X: 3 groups of rows, each row roughly a mix of its group's hidden directions:
X (111 x 11):
[[ 2.23 -0.11  0.67 -0.89  1.14 -1.60 -2.64  0.89 -0.31 -3.71 -2.05]
 [-1.90  3.21 -0.35  1.14  1.40 -0.21 -0.15 -0.82  2.72  2.58 -1.94]
 [ 1.33  1.01 -1.40 -3.15 -3.76  1.87  0.34  0.45 -0.97 -0.50  1.42]
 [-1.67 -0.61  0.37  2.01 -0.24  2.93  2.18  2.51  0.72  2.76  0.85]
 [ 0.75 -1.42  0.02  0.96  0.46  0.33  0.18 -0.76  3.78  2.66  3.17]
 [-2.25  1.85 -0.94 -0.01  0.20 -0.32 -0.77 -1.04 -3.37 -2.00 -3.05]
 [ 0.46  1.00 -0.61 -2.06 -1.89  2.14 -2.47 -0.34  0.19  3.92  0.55]
 [-1.69  1.32  0.88  4.03  1.75  0.13 -0.11 -1.34  1.32 -0.78 -2.65]
 [-1.09  0.13  0.48 -0.13  1.12 -2.72  1.05  2.13 -3.86 -1.90 -1.28]
 [-1.13 -0.84  1.65  4.08  2.88 -1.53  1.22  0.59  1.28 -0.66  0.03]
 [ 1.48 -0.71  0.47 -1.26  1.19 -1.95  2.85  1.54 -1.48 -3.15 -1.88]
 [-1.58  1.88  1.43 -1.72  1.73 -1.76 -1.10  1.23 -3.22 -1.48 -1.86]
 [ 0.03  0.68  0.51  4.88  0.83 -1.90  0.52 -0.35  1.22 -0.48 -2.23]
 [-1.23  1.81  2.77  2.47  2.35  0.34  0.48 -1.37  0.73 -1.23 -2.75]
 [ 1.84 -0.53  2.09  0.22  0.52 -1.42  2.68 -2.69  1.07 -3.16  0.04]
 [-2.86  2.82  0.64 -1.51  1.68 -1.58  1.34  0.40 -1.84 -1.59 -1.96]
 [-2.18  0.76  0.81  0.92 -0.74  1.46 -3.04 -2.71 -2.16 -1.06 -2.00]
 [ 1.09  0.03  0.72  0.54 -1.13  1.23 -5.39 -0.81  0.25  1.13  0.06]
 [-2.97  1.86  0.43  0.91 -0.17  2.18 -1.33 -2.69 -0.97  2.15  1.82]
 [ 4.82 -0.60  0.65 -1.67  0.32  0.50 -1.41  0.48  1.87  1.43  0.99]
 [-0.85 -3.09 -0.59  2.24 -2.36  1.72 -2.63 -1.30  0.17  0.20  1.73]
 [-2.03 -0.98 -1.48 -1.88 -2.24  0.98  2.49  1.41 -2.18 -0.66  2.40]
 [-1.24  2.74  0.75  2.08  1.00  1.05 -0.56 -2.05 -1.04  0.42 -3.75]
 [-0.05  1.07  0.00  1.43  2.10 -0.72  0.74 -2.21  2.55 -3.98 -0.07]
 [-0.30 -0.69 -1.26  0.36 -3.25  0.83 -2.74  0.36 -1.14  3.51  1.03]
 [-2.92  3.16 -0.80  0.84  0.37  0.88 -1.05 -0.86 -1.70  0.26 -3.21]
 [ 1.42 -2.25  1.11  2.18 -0.94 -0.04 -1.77 -0.07  1.72  1.61  3.64]
 [-2.99  2.29 -0.77 -2.19 -0.97 -1.07  2.72 -1.41 -1.80 -1.26  0.16]
 [ 1.37 -0.56  1.39 -0.25  1.44 -2.22 -1.66 -1.85 -1.64 -3.27 -2.26]
 [ 1.05 -3.03  1.05  2.45  1.93 -1.70 -3.35  0.12 -0.30 -0.72  0.21]
 [ 0.94 -0.48 -0.10  0.30 -2.42  2.59 -3.37 -1.86  1.54  1.93  1.11]
 [ 0.73 -3.54  1.76  2.71 -1.11 -0.14 -0.11  0.69 -1.40 -0.72  2.84]
 [ 1.88 -2.36  3.25  1.76  0.90  1.29 -0.48  2.19 -0.17 -2.26  0.69]
 [ 3.51 -0.27 -0.06 -0.79  0.60 -0.98 -0.95 -1.82  4.06  0.93 -0.12]
 [-2.10  3.31 -0.41 -2.17 -0.17 -0.30 -0.54 -2.33 -2.57 -0.10 -1.80]
 [-0.38  0.11  1.15  4.32  0.14  1.58  1.58  0.04  3.09  0.95 -0.56]
 [-0.41 -1.07 -1.06 -3.20 -2.65  1.69  1.89  0.93 -2.96  0.36 -0.10]
 [ 3.47 -3.74 -0.58 -0.82 -0.40 -1.09 -0.06  2.37  0.11 -1.36  0.21]
 [-0.66 -0.65 -1.16  0.97 -1.30  1.29  0.51  1.15  2.22  4.12  2.43]
 [ 0.84  2.44 -1.72 -4.37 -0.47 -1.05  0.20  1.30 -0.05 -0.41 -1.98]
 [-2.54 -1.28  1.06  2.23 -1.02  2.25 -1.32  0.26 -1.00  3.28  1.41]
 [ 2.12 -1.42  0.74  2.17 -0.81  1.05 -1.70  0.70  3.28  1.87  2.17]
 [-0.56  0.30 -1.12  1.82  0.94  0.02  1.75  0.41  3.95  2.98  1.52]
 [-1.75 -2.79 -0.99  0.17  1.82 -0.04  2.73  2.92  1.00  0.59  1.85]
 [ 2.56 -3.01 -0.05  0.86 -0.89  0.37 -0.47  0.32  2.77  1.01  3.10]
 [-0.11  0.72  0.43  3.51  2.25 -0.57  1.53 -0.05  0.87 -2.28 -3.03]
 [ 0.80 -2.06 -0.54 -0.45 -2.19  2.27 -3.74  0.38  0.12  1.38  2.12]
 [-1.26  1.76 -0.95  0.07  2.86 -2.50  1.36  3.16  0.68  1.70 -0.81]
 [ 1.15 -2.29  0.18  3.80  0.25  1.05 -1.22 -1.68  2.73  0.40  1.31]
 [ 0.26  0.52  0.02 -2.18  0.77 -0.63  2.52  0.61 -2.15 -3.92 -1.76]
 [-2.34  1.18 -0.18 -1.22  1.22 -0.73  3.27  0.66 -2.48 -0.96 -2.70]
 [ 0.75 -2.92  1.94  2.25 -0.86  1.24 -0.10 -2.70  0.48 -2.85  0.27]
 [-0.36 -1.32  1.37 -1.36  1.37 -0.86  3.19  0.77 -2.47 -3.08 -1.14]
 [-0.51 -1.47 -0.09 -2.01 -0.76  0.86  3.02  2.67  0.03  0.60  3.39]
 [-2.17  2.90 -0.39 -0.30  1.91 -1.22  2.60 -0.49  1.30  0.68 -2.87]
 [ 1.78 -1.32  0.31  0.60 -1.49  1.32 -4.48 -2.38 -0.77 -0.06 -0.40]
 [ 0.84 -0.38 -1.25 -2.43 -3.22  2.02 -2.12 -2.76 -0.08 -0.38  0.91]
 [ 2.75 -1.74  0.68 -0.75  1.41 -0.99 -4.30 -1.66  0.06 -0.07 -0.26]
 [-1.81  2.60 -1.48 -2.06  1.52 -3.09  0.33  1.15 -0.23  1.12  2.19]
 [-0.54 -1.35  3.74  1.12  2.42  0.81 -0.38  0.77 -2.36 -2.33  0.53]
 [-2.37 -0.28 -0.10 -1.44 -1.96  4.49  0.61  0.70 -1.65  0.15  0.65]
 [ 4.75  0.25  0.16 -1.39 -0.26 -1.31 -0.75  0.85  2.19  1.25  1.40]
 [ 0.02  0.63 -2.38 -1.72  0.65 -3.58  3.07  1.90  0.17  0.40  0.64]
 [-1.81  3.54 -0.99 -2.75 -0.43 -1.47 -0.89  0.99 -1.47  1.79 -1.42]
 [ 2.17 -2.11  0.10  0.74  1.21 -2.02  2.43  0.22  3.07  0.16  2.28]
 [ 2.16 -0.98  0.34 -2.10 -3.20  0.64 -0.07  2.69 -1.82 -0.92  1.92]
 [ 2.33 -2.49  1.16  2.74  0.69  0.08 -1.54  1.67  2.89  0.98  0.69]
 [ 2.10 -1.71 -1.55 -1.39  0.36 -1.19  1.38  1.51  2.19  2.08  3.06]
 [ 0.78  0.76  2.07 -2.14  1.96 -1.56 -3.17  2.94 -0.78  0.39 -0.32]
 [-0.73 -0.78  1.93  3.21  1.55  0.41 -1.13 -2.80  0.78 -2.84 -0.61]
 [ 0.65  2.60 -1.28 -3.43  1.09 -2.73  0.87  1.66 -1.31 -0.95 -0.72]
 [-1.39  3.56 -1.13 -2.48 -1.88  1.57  0.94  1.45 -1.14  1.90  0.10]
 [ 2.83 -1.55  1.21  0.69  1.98 -2.26  2.02 -2.15  1.73 -1.67  0.02]
 [-0.21 -1.29 -1.60 -2.64 -1.12  0.16  2.99  0.50  1.37  2.05  2.84]
 [ 1.11 -2.87 -0.36  0.61 -1.41  1.19 -1.10  0.07  0.49  2.72  3.70]
 [ 0.64 -1.86 -1.00 -0.06 -2.79  2.05 -1.13  0.12  1.48  1.96  3.42]
 [ 0.61 -1.53 -1.76  0.06 -2.51  0.93  2.02  2.91  0.47  3.00  1.08]
 [ 1.04  1.13 -2.28 -4.11 -1.85  0.42  1.90  1.77 -1.02  0.08 -0.15]
 [ 0.32  1.29 -1.04 -4.29 -0.42 -1.92  1.71  1.80 -1.56 -0.81 -1.25]
 [-1.33  2.26 -1.13 -0.72  1.89 -1.59  2.02 -1.49  0.74 -1.50 -3.47]
 [ 0.76 -1.04  2.33  0.95  3.41 -0.63  2.60 -1.58  1.58 -1.80 -0.91]
 [ 1.72 -2.57  0.21 -2.43 -2.28  1.95  2.15  0.54 -1.33 -2.16 -0.09]
 [-1.78 -0.66 -0.59 -3.31 -2.03  1.50  0.33 -0.27 -1.55  0.55  3.43]
 [-2.12  0.45 -1.65  1.68  0.53 -0.81  1.95 -4.31  1.39  0.57  0.19]
 [-1.64  2.84 -1.85 -3.91  0.87 -1.06  1.53  0.09 -0.26  0.21  1.45]
 [ 2.76  0.57 -1.80  0.64 -2.36 -1.48 -0.98 -0.38  3.92 -0.33 -0.06]
 [-0.88 -0.64  1.29 -0.45 -1.85  3.21 -2.70 -2.30 -2.30 -1.10 -0.21]
 [ 0.85 -0.74 -0.45  2.65  0.41 -1.76 -0.07 -0.13  4.22  2.47  0.42]
 [-1.92 -0.91  0.68  4.10 -1.53  2.24  1.04 -2.18  0.69 -0.62 -0.21]
 [ 2.10 -0.55  0.81 -1.63 -1.84  2.58 -0.01  3.68 -1.35 -1.54 -0.38]
 [ 1.27  0.06  0.40  2.63 -0.19 -1.44 -4.20 -0.07  1.30  2.37  0.38]
 [-0.02 -1.13  1.31  0.41  1.34  2.06 -0.61  0.82 -3.17 -3.33 -2.12]
 [ 0.13  1.32 -1.39  1.37 -0.96  0.78  0.37  0.65  2.68  4.24  1.76]
 [ 0.04 -2.58  0.95  3.14  0.87 -0.25  2.50  2.82 -0.20 -0.01 -1.84]
 [-2.15  0.20  1.33  0.25 -1.77  4.48 -0.86 -0.53 -1.74 -1.02 -1.01]
 [ 0.57  1.90  0.52  0.65  0.79  0.87 -3.17 -3.22  0.82  0.88 -2.83]
 [-3.32  3.35 -0.04  0.07  1.77 -0.18 -0.63 -0.51 -0.82  1.72 -2.48]
 [-1.44 -0.76 -0.37  2.31  1.77 -2.93  1.24  0.70  2.06  1.79  2.55]
 [ 0.01 -1.96 -2.23 -2.55  0.43 -2.32  3.12  0.86 -0.75 -0.60  1.89]
 [ 0.02  0.89 -0.01  0.63  0.10 -4.10  2.13  2.13  0.69 -1.06 -2.69]
 [-2.09  2.44  0.95 -0.58  2.58 -0.87  3.14  2.43  0.73  0.02 -0.76]
 [-1.00  0.61 -0.02  0.31  0.38 -2.16  4.56  0.86 -0.68 -2.62 -0.87]
 [ 3.27 -1.70 -1.56  0.14 -0.59 -0.95 -0.85  1.00  3.90  1.28  0.22]
 [ 0.79 -3.23  1.19  1.92 -0.35  0.05  2.95 -0.95  0.72 -1.08  2.88]
 [ 0.24  2.54  0.91  0.32  1.16 -1.95  2.89  0.87 -0.97 -2.20 -2.90]
 [-0.13 -2.30 -0.36 -0.33 -1.98  2.90 -1.90 -3.48 -0.73  0.27  1.32]
 [ 0.61  1.66 -1.40 -4.12  0.88 -1.87  2.61  1.53 -0.53 -0.29 -0.18]
 [ 3.74 -0.41  0.66 -2.05 -1.22  1.64 -0.91 -0.78  0.18 -2.69 -2.04]
 [-2.34 -1.65  0.11  3.16  1.13 -0.88  2.00  0.52  0.75  3.22  0.68]
 [ 1.33 -3.47  1.08  2.62 -0.04  0.75 -1.98 -0.22  0.65  0.81  2.90]
 [ 0.40 -1.50 -0.20 -1.67  0.53 -1.52  4.42  2.47 -0.99 -1.19  0.12]]

which group is each row in? (one row of each group first):
[ 0.09  0.10 -1.24  1.18 -0.03  1.39  2.79  1.91  2.92  3.31  0.29]
(82)
[ 1.55 -2.52  1.17  2.00 -0.68  0.80 -1.66  0.08  1.63  1.61  3.56]
(17)
[ 0.03  3.39 -0.97 -2.65  0.15 -3.27 -0.34 -0.01 -1.89 -0.36 -1.37]
(73)

[-1.19 -0.39 -1.80 -2.16 -3.07  0.09 -1.98 -1.24 -1.81  2.02  2.04]
(82)
[-2.32  0.48 -0.22  5.09 -0.62 -0.68  0.96 -0.63  1.29  0.27 -0.63]
(73)
[-1.85 -0.10  0.63  3.06  2.60 -2.08  1.30  1.82  1.17  1.96  1.20]
(82)
[-1.38  1.93  1.20 -1.79  0.05  1.17 -0.19  0.01 -3.20 -2.42 -2.85]
(73)
[ 2.86 -1.05 -1.13 -0.20 -3.54 -0.24 -3.41  0.42 -0.59  0.77 -0.02]
(82)
[ 0.06  0.57  0.26 -1.75 -2.59  2.87 -2.89  1.17 -1.04  0.44  2.55]
(82)
[-2.14  2.53 -0.17 -0.48  2.26 -0.86  0.51 -1.14  2.34  3.41 -0.37]
(17)
[ 2.44  1.85 -0.34  0.98  1.63 -2.82  1.68 -1.35  2.55  1.89 -0.31]
(73)
[-2.37  1.77 -1.10 -1.81  0.17 -1.54  0.81  1.97 -3.80  1.00 -0.55]
(82)
[-0.57 -0.62  1.85  1.18  1.92  2.08  2.15 -2.23  0.33 -2.41 -2.63]
(82)
[-0.46  0.24 -1.30 -1.98  1.19 -0.49 -2.59 -1.00 -3.22 -2.24 -2.29]
(17)
